In the rows, 128 means zero.
One turn or mirror swaps these rows in pairs. Which row does each one swap with?
The rows were stretched afterwards, more along some directions than others.
minir: [146 164 106 111 101 174 129 113 133 109 145 160 149 114 139 157 152]
Fofu: [146 157 102 148 140 130 116  87 106 117 101 157 144 140 170 135 128]
tupag: [143 135 121 116 109 179 116 121 105 117 137 153 144 143 142 135 165]
Ponak: [154 167  90 139 141 126 108  97 105 119 102 137 146 127 169 131 100]
rek: [145 144 140 128 147 180 121  98 144 102 104 175 144 152 129 109 155]
falit: [141 159 115 102 102 178 130 111 135 107 147 172 147 119 139 149 167]
Goda: [124 134  98 131 121 129 132 127 107 114 146 168 151 112 168 125 138]
pozu: [155 164 109 149 137 141 110  90 107 121  99 155 150 140 155 159 124]
kodeb: [134 128 131 113 149 131 135 107 126  98 135 151 145 130 143 134 133]
gumun: [138 154 115 112 100 179 133 117 128 110 148 181 146 121 144 148 178]
fonu: [157 158 131 118 135 190 107 100 137  99 112 182 148 133 140 124 145]
Botu: [156 137 111 120  98 188 108 135 124 123 146 155 135 132 144 136 168]
miguk: [127 136 108 134 110 154 122 137 114 120 150 178 145 133 162 139 167]
toz: [127 126 104 141 114 151 127 143 115 126 148 162 143 135 148 127 159]
babon: [152 160  98 139 154 118 111  88  95 110 104 138 147 134 160 134 107]
lek: [154 136 125 130 118 155 118 108 125 120 130 132 134 160 134 153 180]
teti: [159 158 131 111 141 188 118  96 133  93 112 174 136 136 150 121 132]
Dof: [146 132 131 124 120 149 114 105 122 123 127 133 146 158 135 148 173]
fida: [148 151 135 141 127 191 121 119 139 106 110 174 135 146 142 117 153]
lov: [159 150 129 107  93 197 111 114 125 111 148 175 150 146 139 144 192]
Gipa: [140 170 108 115 103 172 124 113 130 112 141 170 152 119 145 152 170]
lilof: [158 146 119 111 103 194 110 124 117 120 143 157 134 140 145 145 169]
redek: [138 156 102 136 118 121 132 110 130 115 128 110 136 126 151 152 133]
meba: [141 151 108 125 128 120 135 107 120 112 130 110 127 130 154 153 133]
gem: [147 130 132 136 119 160 115 111 125 128 127 143 134 164 137 146 189]
Ker: [156 150 112 112  94 191 116 122 117 117 146 157 139 139 143 146 176]
bufip: [145 154 136 117 142 179 121 100 143  96 105 169 140 143 136 111 146]
zona: [140 152 100 129 124 113 131 110 124 116 131 104 127 125 157 147 127]
besis: [146 149 133 112 145 185 126 102 146  98 111 169 138 148 135 112 141]
tuler: [155 151 136 122 131 196 119 102 150 112 113 184 150 144 134 124 155]
Sebon: [139 126 138 116 141 150 128 118 130 111 138 145 144 153 125 142 154]
vedur: [147 161  92 137 143 126 117  94 112 120 104 141 144 135 166 135 108]
situs: [156 126 129 142 123 155 108 121 126 127 132 149 144 154 136 143 188]
Kot: [142 143 135 132 141 177 121 108 134  97 114 187 146 148 137  99 167]
Sigok: [135 126 137 114 142 155 127 117 126 103 137 146 130 148 137 147 146]
tudop: [149 167  92 144 142 121 110  93 107 119 100 142 146 127 166 136 112]
nufev: [137 154 108 133 134 126 129 107 128 112 123 105 126 132 145 148 134]
mugu: [156 133 109 138 117 148 111 111 112 123 132 120 125 147 146 149 154]
Lop: [143 157 100 154 142 119 108  96 108 119  95 131 144 136 167 128 114]
gada: [131 137 102 125 122 143 134 134 109 110 152 170 142 135 159 128 160]
peg: [152 155  94 145 142 132 115  98 113 127 101 121 135 133 165 135  92]
Bal: [129 122 136 110 150 146 142 111 122  97 138 155 135 158 129 135 160]

Swapped with Lop: fonu
Swapped with meba: gumun
Swapped with vedur: besis

One turn or mirror swaps these rows in pairs. Which row does each one swap with?
The rows were stretched afterwards, more along some directions than others.
beli: [114 130 157 116 111 112 160 102 107 139 158 119 115 109 132 152 150 155
  98 139 117 130]
fara: [129 147 169 140 116 139 141 125 134 142 201 138  96 122 116 133 118 141
 115 137 109 116]
Kavu: [158 129 123 127 159  90 163 104 113 150 164 128  77 126 125 162 139 180
 108 157 127 125]
zuge: [140 130 146 122 145 151 135 122 120 165 165 123  77  91 134 116 112 175
 124 160 137 107]
zibam: [169 162 169 145 138 141 138 122 126 139 189 154  75 130 118 128 133 156
 107 167 119 105]
sesun: [152 133 161 148 184 160 142  98 116 160 152 121  76 120 128 136 132 174
  57 180 110 147]
fetef: [124 113 161  95 169 156 161 114 141 145 172  98  99 134  98 124 132 195
  96 165 157 129]
dov: [105 136 144 104 125 117 179 118 136 160 160 111 109  99 105 128 136 164
 122 143 163 115]
faz: [130 133 170 120 161 170 149 117  87 143 164 103 128 151 127 151 160 154
  63 149 149 118]
Vuf: [141 127 202 138 155 139 129  98 120 144 151 112  74 127 101 150 168 141
  79 161 149 114]
nezur: [135 126 176 123 133 147 152 153 133 121 156 130  88 129  77 141 144 182
  96 186 117 117]
Gomi: [155 133 171 164 162 163 113  98 121 162 170 146 109  84 115 143 108 133
  98 187 113 137]
feze: [131 145 168 113 154 148 157 120  89 137 161 101 121 157 123 152 170 161
  63 151 156 109]
Mipeb: [139 114 151 128 134 159 143 114 102 171 173 110  84  84 142 131 119 178
 116 160 142 112]
siga: [120 114 143 142 131 126 150 101  95 134 152 105 128 117 144 162 170 154
  76 150 119 135]
lizel: [148 119 175 157 166 128 135  83 137 141 160 147 110 101  96 150 133 136
 104 163 120 122]
doku: [108 138 169 112 105 109 163 104 123 144 164 126 111  95 114 148 137 150
 107 138 114 127]
Mafu: [150 118 143 147 152 135 174 126 125 158 142 128  85  83 111 164  86 150
 117 178 117 128]
poze: [124 142 165 110 150 150 157 124  88 138 166 101 125 154 124 154 161 161
  66 146 151 115]
duda: [141 125 139 122 148  83 161  99 115 154 164 136  84 121 109 169 141 168
 105 157 131 132]
fik: [133 108 189 108 148 144 168 149 135 120 149 131  76 135  70 154 149 180
  88 201 132 127]
Gis: [150 146 154 145 157 139 138 101 130 152 160 137  81 100 131 122 116 189
  90 179 104 125]
gam: [ 98 104 155  99 126 151 177 130  90 153 196  98  89 115 101 179 131 192
  97 168 154 137]
zukad: [144 106 158 131 161 125 177 124 131 156 132 141  76  92  94 163 105 146
 105 191 124 138]
dizum: [145 108 156 137 168 148 164 102 121 169 124 121  78  98 106 159 129 149
  80 190 128 152]
fisen: [159 139 170 125 140 130 158 116 137 124 193 160  67 136  95 135 132 196
 111 167 105 112]
kuno: [152 149 149 158 170 155 134 109 122 153 160 135 143 116 140 150 112 155
 100 166 122 121]
sig: [122 106 173 108 153 177 135 107  75 160 158 100 121 130 128 149 153 140
  83 140 164 121]
buf: [151 129 164 132 129 120 152 120 143 116 184 163  73 129  85 148 144 198
 116 171 102 124]
naze: [125  98 159 110 135 171 137 113  84 169 159 102 103 105 132 136 137 152
 113 139 161 113]
Sisup: [133 113 144 163 180 156 122 105  94 147 160 104 112 122 143 159 155 143
  59 169 129 132]
zuf: [150 149 153 159 167 159 125 105 126 160 162 142 142 106 138 138 103 148
 102 166 119 129]
vira: [140 115 181 156 181 167 119  98  97 154 168 106  82 135 119 145 155 126
  64 154 149 111]
Sepen: [120 143 164 132 112 142 146 128 141 149 200 136  92 108 111 127 104 147
 126 135 105 114]
Tep: [154 103 155 142 182 146 136  89 108 160 161 123  89  94 112 161 123 152
  86 197 133 143]
pezi: [172 143 158 109 149 121 145 119 123 143 172 148  54 136 102 120 153 183
 109 177 140 102]
ren: [108 121 165 101 116 141 157 112 101 172 172 114  93  74 112 148  99 151
 114 147 128 130]
fupo: [103 128 166  99 112 134 161 115 109 167 172 113 104  81 111 146 101 151
 116 139 129 129]
Bim: [146 122 128 126 156  91 162  94 114 150 166 130  73 115 118 178 132 175
 102 162 127 129]
Rava: [128 120 177 110 160 177 147 115  79 155 167 102 118 143 124 156 149 151
  74 147 158 119]
Fep: [130 106 153 167 164 154 124 100  88 152 160  99 122 115 142 156 176 137
  56 161 135 128]
Vev: [129 125 175 123 130 138 155 156 138 125 168 133  94 125  69 128 139 182
 102 182 114 120]
luzi: [137 114 195 108 130 138 167 126 128 130 144 112  60 133  79 164 169 176
  94 189 150 121]
mamo: [147 112 165 153 155 127 147  91 150 138 158 144 100  96  93 151 126 147
 124 160 127 126]
Dom: [109 131 170 108  97 119 159 110 114 156 170 126 100  79 111 151 114 150
 125 139 119 125]
det: [133 111 157 105 170 149 141 111 136 146 167 100  98 122  98 126 139 193
 103 168 148 127]
fada: [154 120 143 148 155 125 185 130 122 155 153 128  92  91 110 164  87 159
 121 180 120 127]
Peda: [134 119 155  93 173 156 142 112 141 149 166 109  89 128  96 116 133 196
 103 166 160 115]

Swapped with faz: Dom
Swapped with naze: siga
Swapped with zuf: fara
Swapped with dov: gam
Swapped with duda: fetef

